One turning vector, and how many ticks it has turned:
The counts run from 0 to 256.
[  8 -31  44  -5  36  39 -18 -10  35  13   4   7   0  11   6 -13  19  10
  44 -50  28  35  -3  21 -19   9  23   0   1   0 -50  37  46] => 238
[  9  11  17  -4   8   1  -8  -5 -28  25 -28  -3 -23  23 -17 -36   3  18
   5  -6  71 -61  13  -9 -26  27 -29 -11  49  46   3   2 -26] => 174
[-19  -3  14   4  50 -23 -40  15  44  -3  18  72 -20   2  18  13  -5 -23
  31   9   9 -17  43   2 -21  22   1  25   8  41  -9  -7  35] => 85
[-20 -38  23  10  17   0 -17   7 -17 -10 -12   0 -10  14  33   1   0  25
  35 -47  23 -12 -52  21 -25  62  -1 -46  14   0 -12  13  32] => 45
[ -7  50  -4  15  57  15 -11  -9 -14  -9  41  17   2  -9  40   0  18  -4
  24 -63  10  27  33  21 -46  11  25 -17  26  -1  16  37   0] => 36
[  3 -10  45  20  35  -5 -19  18 -11  -3 -34 -14  -3   8  34 -29  23  24
  46 -35  33  -6 -32  30 -35  57  -3 -19  19   5 -27  34  30] => 43
[  6  14  26  48  26  16 -13  16 -54  27  25  24 -10  60   4  34  -5 -10
  11 -16  14  -9  -2  39  15  11  20 -24  33 -21  29  28  19] => 228
[  5  36  -6  -2  53   5   1 -21 -20 -14  30  20   7 -16  41  -5  13  -6
  22 -68   9  14  32  13 -51  19  24 -32  26 -11   8  51  -6] => 37
[ 16 -10 -28 -19 -14 -16   4 -61   3 -27  25  18 -56 -31  31  15  14  -5
   9 -23  45   1   8  16  10 -56  23 -14  22  -1 -20 -23  -4] => 161
[ 27  -1   8  31  24  44 -14  25  -2  30  18  17 -11  28  35 -29  23 -24
  22 -47  24  26  -4 -11   7  27  21  14  16  -3 -48  46  21] => 13
[ 18 -56  21 -41 -24 -14 -19 -30  11  22 -10  14   7  -8  26 -12  -2 -15
  34 -44  37  29 -41   0 -60 -12  33  -9   9 -19  -6 -26  11] => 243
[-27  -7 -26  24 -32 -35 -16  15  33 -15  31  24  15  33  39  52   4  13
  19 -34  46 -33  -6 -11 -33 -20  -9 -22  -4  12  11  -7  38] => 77
[ 25   7  -5 -17   0  -4 -20   6 -31   7 -28   4 -14   3   3 -25 -14   3
  26 -15  68 -35  27 -35 -41   9 -25  -5  56  39  27   0 -42] => 172
[-25   0  30  28   5  49 -38   1 -30  -4  -4  35 -28  30 -21  15 -45  -9
  14 -21  53 -22 -10  -9   6  16  13  -1  31 -24  -7 -15 -51] => 198
[ -5   9  52  20   8  41  -2 -11 -17 -17 -36  37 -33  20 -17   4 -39 -17
  13 -18  53 -23  -9   7   1  17  17  33  43  -7 -30  -8 -38] => 196
[  1  16   2  10  25  26   3   3 -36  17  35  13  15  41  10  38  16  -4
  33 -66  10   0   9  16  17 -12  42 -27  26  19  29  59  18] => 231
[  7  -3   0  17 -62 -11   3   6 -32  11  31  12  16  68  54  14 -44  18
  24 -37  15   0   9 -15   9  17   8 -39 -16  19  -3  -7 -12] => 98
[ 27   1  17 -16  43 -24  -3 -10 -27  -3   8  10   9 -23  47 -26   8   3
  24 -41  16  -7  24   9 -54  15  11 -34  21 -27 -10  67 -18] => 39
[ 23 -34  -1 -26  12 -13   0 -16   4  33  13  11 -13 -34  64  -2  15 -10
 -40 -67  25   6  26   2 -53   3  -3  17   8  -7 -22  32   4] => 213
[ 18 -12  -3  26  22  54  -2  23   3  15  21   9 -17  17  31 -29  15 -23
  19 -71  23  38 -13 -16   3  34  20   0   5   5 -48  45  12] => 14
[ 24 -20  18 -27 -18   7  13  10   3 -18 -19  51 -45 -17  51   2 -45 -37
  -2 -42  21  -3   7 -13   1 -17  21  25  53 -15  -7  14 -33] => 192
[ 41   3 -18 -13  -8  16  15 -34 -31   7  -6  24 -53   4  44 -17   3 -56
  29   9   8   6  18  -7 -43  -7  31 -55   8  12  24 -20   9] => 140
[  4  28  27  -5 -49 -45 -13 -20  10   0  -8  -9  31  45  20 -33  -3  37
  42 -24  56 -33 -30  16 -35  -1  15 -11  19 -16 -28  -2  -4] => 71
[ 20 -20  34 -18 -24 -37   2 -28   5  24 -24   4   4   9   5 -13   5 -17
  32 -33  48  13 -51  28 -59  -3  29  23  30 -10 -14 -44  21] => 245
[ 18  -1  31  53  18 -59  22   2 -43   3  16 -30 -28  29  -7   6 -25  14
   9 -30  53 -19  27   3   8  27  -9  -4 -26  26 -33  20   2] => 124
[-35   3   3 -17  39 -18 -39  -8  23 -12  28  76 -25  -8  18  -3 -17 -24
  32 -15  -7  -5  30  -6 -16  42  24   7   7  56  -2 -15   5] => 87
[ 12  -1  -7  16  -2  20  13  23  47   0  17  32 -61  12  62  -8  10 -21
 -18 -36  13  21   8  27  30   0   1  24  41   8 -39   4  42] => 187
[  8  13  30  51  25   5  -4   5 -57  31  11  25 -12  57   2  34 -11  -8
  -3  -9  17 -26  -7  50  11  17  20 -21  43 -19  13  18  22] => 227
[-12   2 -30  24  19  38 -26   0  12  35  51  -2  -3   6  30  11  41   2
 -23 -74  47  18  16   1 -16   2   0  15 -13  23 -25  24  22] => 209
[-23  47  -9  -3   3  44 -47  -1 -29  33  20  47 -31  21  30  22  25 -12
   4 -30   9 -27   4   3  24  -9  44  -8  35  12  28  32   2] => 6
[ 10 -31 -17 -24   8   3   5 -22   6  33  27   9 -12 -33  57   8  18  -7
 -40 -76  29  -1  24  -3 -43   8  -3   1   0   0 -24  32   4] => 212
[-11  47 -12 -18  11  36 -23 -17 -33  36  23  50 -23  21  30  11  29 -21
   7 -37   6 -31   2   2  23  -9  53  -6  41  20  13  42  -2] => 7
[  4   1 -13  37  19  32 -35  -2  -3  52  54   0   3  36  13  13  40   6
 -25 -41  60  -8  17   5  -7 -12  -7  10  -8  -7 -37  27  14] => 207
[ 45   2   1  16  24  30 -12   6 -20  41  26  36 -20  32  37 -24  29 -33
   4 -18  14 -10   5   0  11   0  27   5  20 -24 -54  61   5] => 11
[ 23  11  16  -3 -75 -18  24  -3 -16  19  11  -3  20  59  48  21 -32  22
  19 -39  24 -19  20 -16  11  -2  11 -12 -14  46  -4  12   6] => 100
[ 17 -46   7  32  14  -8  -3   0   9  26  35  50 -16  49 -13  54  -2 -20
  17  -7  16  -1  -5  40  -1  -7   5 -14  27   3  13 -20  65] => 54
[-20  12  11  13 -15  37 -58   4 -36  25  11  18  -9  38 -11  13 -22  -8
  19 -42  61 -19 -19 -25   4  -7  30  -4  23  -7  19  -3 -46] => 200
[  9 -26   0  17   9  49  11  14  -2   8  17  13 -18   9  25 -22  -1 -28
  16 -84  22  36 -16 -22  -5  40  26  -6   3   7 -41  40   3] => 15
[ 41   2  50 -16  32  -9 -10 -14  39  11  25  51   1  29  -8 -36 -24 -13
  32  -9  10  22  56  22 -28  -1  11   4  37 -19 -10  13  -5] => 62
[ 13  -1 -26  34  24  35  -3 -16 -17 -45   2  32 -41 -10  21   2 -22 -15
  29 -11  57   6  25 -17 -47  16 -27 -16  43  20  -2 -29 -26] => 168
[ -1  29  -2   5   6 -55  23 -15  -9   4  29  22  23  22 -21  34  -7   1
   7 -46  32 -12  24  22 -43 -12  11  -5  54  14  57  -9   6] => 253
[  4  16 -12  24   5 -62  -9   8 -46  -2  42   6 -27  10  24 -21 -20 -50
  19 -43  30   3   0 -38 -20  14  35 -26 -29  -6   5 -12 -31] => 119
[  7  44   5  43  59  15 -26  -7  -9  16  48  22  -4  12  24  21  17  -4
   9 -24  20  30  40  38 -36  -2  15   8  22 -25  16  17  16] => 34
[-13 -12  28  -6  -3 -12 -38   8 -49  12 -19  27 -28  -7  56  26 -32 -19
  -7 -39  16   1 -27  23 -34  29  19  -9  33 -19  43 -25  -9] => 221
[ 42  -9  27 -42  30 -15  23 -39  20  11  34  63   5  12 -18  -5 -19 -24
  22 -25  -9   8  51  23 -25 -12  22 -13  44   2  10  15  -5] => 60
[ -8  11   1  28  -5 -41  -7  10  -9   6  39  21  11  31  -8  36 -20 -12
  10 -48  48  21   0  10 -51  -7   4 -15  33  -3  60 -43   8] => 251
